One vector is turned by the same rotation once a step. Each row is the vector after some number of steps, and that number follows the row.
The counts run from 0 to 385.
[  9.5  -1.2  14.6 -20.8   4.6  -1.3   1.3  -4.9  13.1 -19.0  30.1  16.9
  30.0  13.3   5.8   2.5  18.6   7.4 -16.7  -5.5   8.2  -6.6   3.1  -2.8
 -24.8 -19.6  23.9  -2.2 -18.3   4.6 -15.3   7.8 -35.5  -4.2   4.3 -10.5
   1.0 -14.1   2.1  -4.0   1.8   0.9   9.6  20.6  14.2 -22.0 -11.4 -29.0
   3.0 -32.3 -35.7   7.3  -6.9   2.8  43.9] | 55
[ -0.2 -31.2  -7.4   9.4  23.1   8.9   0.8 -13.6 -17.0   8.0 -17.2  13.8
 -14.6 -16.2  18.6  -0.2 -15.0  -1.1 -13.4 -27.2  -6.7  -6.1   3.5  -3.7
  -3.4  20.9  15.3   8.9 -32.0   0.9  22.5  -4.7  42.7 -12.1 -18.1  14.5
  14.1  -9.3  -1.7  -7.3  25.7  -3.2  20.2   1.6 -41.8   6.9  14.5  25.1
  -8.0  18.0  13.2 -19.8  10.3 -13.8 -16.7] | 14
[-20.8  25.9  -4.0  10.2  14.6   6.8  -7.7   1.3 -33.8   1.8  14.9 -23.7
   1.2  -7.4  -8.7 -10.4   2.9  -7.8  26.4  19.0  19.9 -16.5  -4.4 -27.3
   4.8 -17.5 -27.9  13.8  14.9  -3.8  18.7  -2.3 -28.0   3.3 -16.5 -18.4
  -0.5 -22.1   3.5 -12.7   9.4  26.6   6.2 -14.4  13.6  23.7 -26.2  26.3
  -5.1   4.6  10.3  20.3 -16.1  23.9 -18.5] | 107
[  1.5 -27.0 -26.6 -10.2   8.0 -11.8  22.7  -0.2   9.3 -29.6  33.1  21.0
   9.8   3.9  12.6 -10.1  -5.0   5.3 -15.3 -16.3 -28.6  -7.4 -12.2   8.1
 -17.6  -8.4  13.7 -34.0  -2.7  -1.2   8.9 -10.0  -5.9   4.7   2.3   6.9
 -19.6  -6.2 -10.7  -3.9  -0.7   8.8  21.1  -6.2 -27.1 -18.6  18.3  10.0
 -18.8  17.3  20.6   4.8  25.8 -15.9  -9.0] | 358
[  5.2 -22.6  -7.9  -3.3  24.7 -18.0  34.0 -30.6  23.7 -13.8  -2.9  -2.1
  -3.8  10.6  18.1   3.7  -8.7   0.1   1.8 -34.2 -11.3   8.7 -14.4  22.5
 -12.9   8.1  21.9   9.1 -20.2 -16.9  12.5  22.5  21.7 -17.5  -3.2   4.5
   7.0 -11.7 -34.3   8.4  21.8 -19.8  21.8  24.7   1.8   2.9   4.1   0.2
 -20.8   8.9   6.8  -0.1  -9.6 -22.4  19.8] | 176
[ -1.3 -26.3   4.9   8.2  -3.6  -8.1  18.2   3.3  34.6   5.6  17.3  30.2
  19.6  32.9  -0.4  -2.2   3.8   3.4  -4.8 -10.3 -27.3  -2.5  11.5  11.2
  -2.8   8.4  14.8 -18.6 -13.6  10.4  -5.5   5.2   4.7 -16.4  37.7   1.5
 -18.9   2.5 -21.8  20.7 -16.9 -14.0   8.9  -7.5  -5.0 -24.9  15.6   0.3
 -19.9  12.5  12.8  -8.5  18.0 -27.5 -14.4] | 340
[-21.4  14.9   0.1  24.2  17.9  -6.7 -20.8 -21.6 -20.8  24.4  -2.7   5.7
 -10.6 -18.6  -7.8   3.1  -4.8 -13.5  29.0 -17.0  -9.3   1.5  17.9   4.8
   8.0 -18.2 -23.1  27.0  -1.4  -2.4  14.9  22.8  22.5 -22.0 -12.1 -25.4
  36.8  -2.4 -11.9  -7.2  13.7  -3.6  20.3   5.1   0.6  21.2  -0.8  17.5
   4.0  14.7  -3.1 -17.9  -5.8 -27.5  15.7] | 302
[ 10.2 -23.7  -5.7  -2.1  14.7  -5.7  39.9   7.1  36.7  -0.2  16.0  21.2
  29.8  42.0   0.2  -8.4  16.2  -2.2   0.1  -0.9  -5.7   4.1  13.4   0.4
 -10.2  14.3  27.3  -1.5 -18.1   9.9   0.5   4.1 -18.2 -17.6  33.4  12.0
 -17.2 -13.1 -21.3  24.4  -8.9 -26.0  -3.4   2.3  10.1 -10.9   7.9  -8.1
 -15.8  -8.8   6.5  14.2 -10.3  -5.8 -16.2] | 343
[ -5.8 -32.4 -11.0   3.4  15.5  13.8   9.8   3.4 -45.7   7.1  -3.1  43.6
   3.0   3.2  19.4   1.2   0.7 -13.3 -19.9  -8.6  20.6  13.5  24.8 -15.1
  -2.1  27.5  20.4  20.6 -32.8  16.9  22.4   3.0  15.5 -14.6  -4.2  12.0
  16.9 -13.0  14.3   5.4  17.9  -9.6   2.9   1.7 -24.4 -10.1   2.3   3.3
  21.3  -2.3  -9.8  -9.7 -13.0   5.4  -1.2] | 21
[-18.7  16.9  -2.4   3.2  11.1   9.0  -5.0   5.0 -31.1  -3.0  10.5 -25.2
   5.3   0.8  -3.3 -13.6  -4.4  -6.9  25.6  22.1  23.6   0.7  -9.6 -23.9
   2.1  -4.4 -22.2  16.1  20.9  -3.2  13.5  -7.7 -43.2 -12.7 -16.3 -10.4
  -0.1 -23.6   9.1  -3.6   5.2  26.0  -4.6  -4.3   8.6  17.8 -14.9  22.9
   2.7   3.0  13.4  25.9 -14.7  24.3 -27.9] | 103
[ -0.2  -1.2  15.6  14.4  36.0 -10.3  -9.2  -4.4  20.7  14.9  -6.3   6.4
 -28.3  14.2  -7.7  23.5   6.5   7.1  18.8  -3.0 -27.3 -35.4  12.5  16.7
  -6.6  -1.5 -22.0  -3.7 -21.5   6.5  -0.4   8.0  45.3  -2.2  15.5  -3.0
  15.4   6.9 -10.8  -1.0 -13.1 -11.6   9.9  -8.9   4.6  13.9  -1.7  12.0
 -32.5  15.0   2.9 -35.8  -7.3 -13.5   7.9] | 145
[  6.6 -28.0  -9.5  -6.3  17.2 -14.9  40.8 -18.0  16.7 -14.2  -3.8   3.2
   2.4  20.1  22.9   3.9  -2.2  -0.9   1.3 -16.8   7.1  24.8 -11.4  15.8
  -6.4  16.4  25.8  23.3 -15.9  -8.8  11.2  26.0   0.9 -27.5   1.3   9.1
   5.9 -15.3 -25.5  18.0  17.3 -22.4  11.3  28.2  13.7   0.9  -0.7 -12.1
  -9.9  -3.5   7.0  15.6 -23.2   0.3  15.1] | 177
[  2.0 -17.5 -15.4  -4.3  29.1 -23.2  24.0 -17.3  16.9 -10.8   9.1  18.3
 -16.7  11.7  10.2  11.6  -3.8   0.2   7.3 -23.6 -30.5   0.5  -1.8  26.6
 -17.0  -6.6   1.3  -1.3 -11.6  -6.9  11.4  19.9  32.4  -7.0   4.1  -4.2
  18.5  -1.0 -25.7   0.0   1.9 -16.3  26.0  16.0   4.4  -1.0   3.5  -4.5
 -24.8  13.1   2.8 -17.3  -9.1 -21.6  37.5] | 167
[  6.1 -17.7 -37.6 -13.2  21.9 -15.4  34.2  -9.9   8.7 -33.8  33.0  15.6
  15.6  11.2   3.1 -18.4   4.5   1.3  -9.7 -16.8 -16.8 -17.4 -16.1   4.0
 -28.8 -17.3  16.2 -22.6  -9.9  -9.8  12.8  -5.0  -8.1   9.6 -11.7   5.6
 -23.0 -19.7 -18.3  -8.1   5.6   6.8  23.9   5.0 -14.4  -3.8   3.0   7.8
 -24.9   3.2  12.8  17.2   6.1  -7.2   0.4] | 359
[-27.9 -14.1  22.2  10.3  -5.0   4.3  -9.9  11.1 -33.1  -3.7 -11.8 -18.6
 -39.3   0.4  22.4  27.9 -31.0   1.6  23.1   2.0  14.6  18.7 -13.1   3.5
  18.9  23.4 -25.3   9.6  14.5   8.4   9.5  12.8  16.4 -21.3  13.4  -7.6
  16.7   6.3   0.0  18.7   1.4  17.6   9.0  -3.0  23.5  -0.7 -14.6  14.5
  -3.4  31.5   9.6 -11.7 -10.5  12.7   9.9] | 283
[ -5.5  19.4  17.3  16.2  40.7   8.6 -21.5  -3.3  -6.5  34.3 -16.1 -18.3
 -12.9   2.3 -12.4  -0.3   7.1  -0.7  29.2  13.0   2.4 -37.7  11.0 -13.9
   2.3  -4.2 -28.4  17.7 -12.7   5.4   8.1  -3.5   2.4  -1.6 -12.9  -6.2
   9.8   0.0   7.4 -10.2   6.6   2.4  -3.0 -10.9  -3.7  37.7 -10.4  26.7
 -16.8  -0.4   8.4 -10.1 -15.0  13.2 -26.6] | 124
[  0.9  -7.2 -12.2  -7.3  13.8   8.9  -5.3 -10.3 -37.6 -27.8  14.4  -2.0
   2.9 -23.2  20.8 -10.1  -8.3   4.7 -15.9 -14.9   8.0 -22.6 -13.6 -19.6
 -22.8 -13.2  13.1  -7.3 -15.9  -4.6  15.0 -10.7  -9.6  18.7 -40.9   0.1
  -7.8 -23.7   9.0 -30.8  31.7  33.1  23.1  -1.3 -25.5   4.3  -4.8  18.2
  -5.6  -2.6  -1.4   7.2  11.3  15.8   4.3] | 385
[-27.4  -8.4  11.4  -0.3   3.0  -0.6  -3.5  17.9 -38.8 -19.8   3.8 -12.9
 -39.3  10.8  18.6  23.7 -16.0  -0.9  24.1  19.8  23.2  13.9 -12.0  -3.2
   7.4  16.0 -33.4  10.9  19.0  10.1  11.0   7.7  -4.1  -9.6   8.5  -4.6
  18.0  -0.3   9.5  17.0   1.9  17.3   1.8   2.2  33.8  -0.2 -23.4   6.2
   2.6  18.0   2.5   2.9 -26.3  25.9  19.9] | 278
[ -5.8 -38.3  -3.2   7.0   6.5  11.9   8.6   1.9 -33.3   1.7 -13.9  22.8
  -9.1   3.4  25.3   1.5 -18.7  -5.8 -16.6 -14.1  11.1  11.5   7.0   0.6
   6.0  39.3  16.7   9.5 -30.5  16.7  21.0  -2.1  32.7 -15.5  -2.5  21.0
  10.1  -4.7   5.2  11.9  20.1  -3.0   7.5  -4.0 -33.6  -4.7  14.2  17.2
   8.0  17.2   8.7 -15.9   1.4  -5.0 -23.5] | 13
[ -6.1 -28.0  -5.1 -12.3  -7.1  13.8   2.1   9.5 -34.3 -27.5   9.3   4.9
  -0.3  -9.6  32.5  -6.7 -21.9   6.4 -26.7  -4.2   7.8   8.2 -17.7 -16.9
  -4.9  17.1  18.9 -17.1  -8.6   8.6   6.1 -19.0 -10.9  -6.4 -11.1  20.0
 -12.5 -11.2  19.7  -1.3  17.9  27.7   2.9  -1.9 -41.1 -17.9  10.3  14.7
   4.1  11.5   9.0   4.2  18.0  16.9 -24.9] | 379
[-15.1  10.3  -1.0  -7.7   1.3  -8.9  -1.5  -7.6   2.1 -33.5  24.6 -32.8
  14.4   3.0   1.3  -4.9 -10.2   3.5  17.0   3.4  12.0  -1.0 -34.9  -8.5
 -14.1 -26.1  -4.3  -6.3  20.9 -20.1   0.1   1.2 -50.3   5.5 -15.5 -22.4
 -19.3 -19.7  -9.4  -5.6   9.4  28.9  17.0   5.4  25.3   4.9 -21.6   4.0
 -17.9  -0.9   7.9  34.6   1.0  12.8  12.6] | 85
[ -8.8 -25.9  18.8  -2.6  26.4  -2.8  13.7  19.7  12.8  11.6  -8.8  21.7
 -21.2  31.5   5.6  13.6   1.0  -2.7   9.8  10.5  -7.8   3.9  17.8  13.2
   2.0  29.6 -10.4   5.3 -12.1  20.6  -5.1   9.6  26.9 -28.0  35.5  22.5
  28.8   6.1   3.4  16.3 -21.0 -23.6 -11.7   4.8  -0.8  -7.5   4.0  -8.0
  -8.3  10.2   3.1 -28.7 -25.5   2.6  -3.1] | 152
[ 14.4 -19.6 -12.9 -13.4  19.5  -0.5  18.9 -11.9   4.1 -30.1   5.2 -16.6
   6.3  -4.6  21.3 -12.0 -14.3   8.8 -15.4 -19.2   6.6 -18.9 -31.1  -9.1
 -21.9   0.4  25.5 -16.7 -22.2 -12.3  11.8  -9.6  -7.4  10.0 -22.5   9.9
 -25.1 -19.3  -9.8  -9.1  32.3  18.4  19.9   1.3 -27.0   7.6   3.1  19.3
 -24.5   3.4  10.6  13.5   8.4  12.2 -21.5] | 372
[-10.9  16.9   8.2   8.0  42.1   3.2  -9.6  11.1 -17.5  32.0  -6.5   0.8
 -10.9  12.2 -16.7  -5.7  18.0  -9.8  24.0  23.9  10.9 -25.7  21.5 -17.9
   1.8   3.6 -28.8  24.4 -13.0  15.8   9.7  -4.2   2.6  -7.4  -2.7  -6.1
  27.8  -3.6  16.7  -3.3  -7.8  -6.1 -11.6  -6.2   2.8  31.6 -16.3  15.7
  -7.0  -1.5   3.1 -10.4 -30.5  17.0 -21.9] | 129
[-25.8  12.1   2.8  13.4  25.5   0.6  -3.7  -9.6 -31.0  26.8  -3.1   1.3
 -10.4   1.0  -3.1  -4.2   2.5 -16.7  27.1   2.8  17.4  13.8  21.2  -5.1
  11.8   3.7 -19.5  43.7   3.3  -1.9  19.6  21.4   2.8 -32.2 -11.5 -12.0
  37.0 -14.3  -2.4   7.9  11.1  -8.0   0.9  13.3  19.9  23.1 -12.5  10.0
  16.0   3.2  -7.1   0.7 -32.8   0.2   9.2] | 299
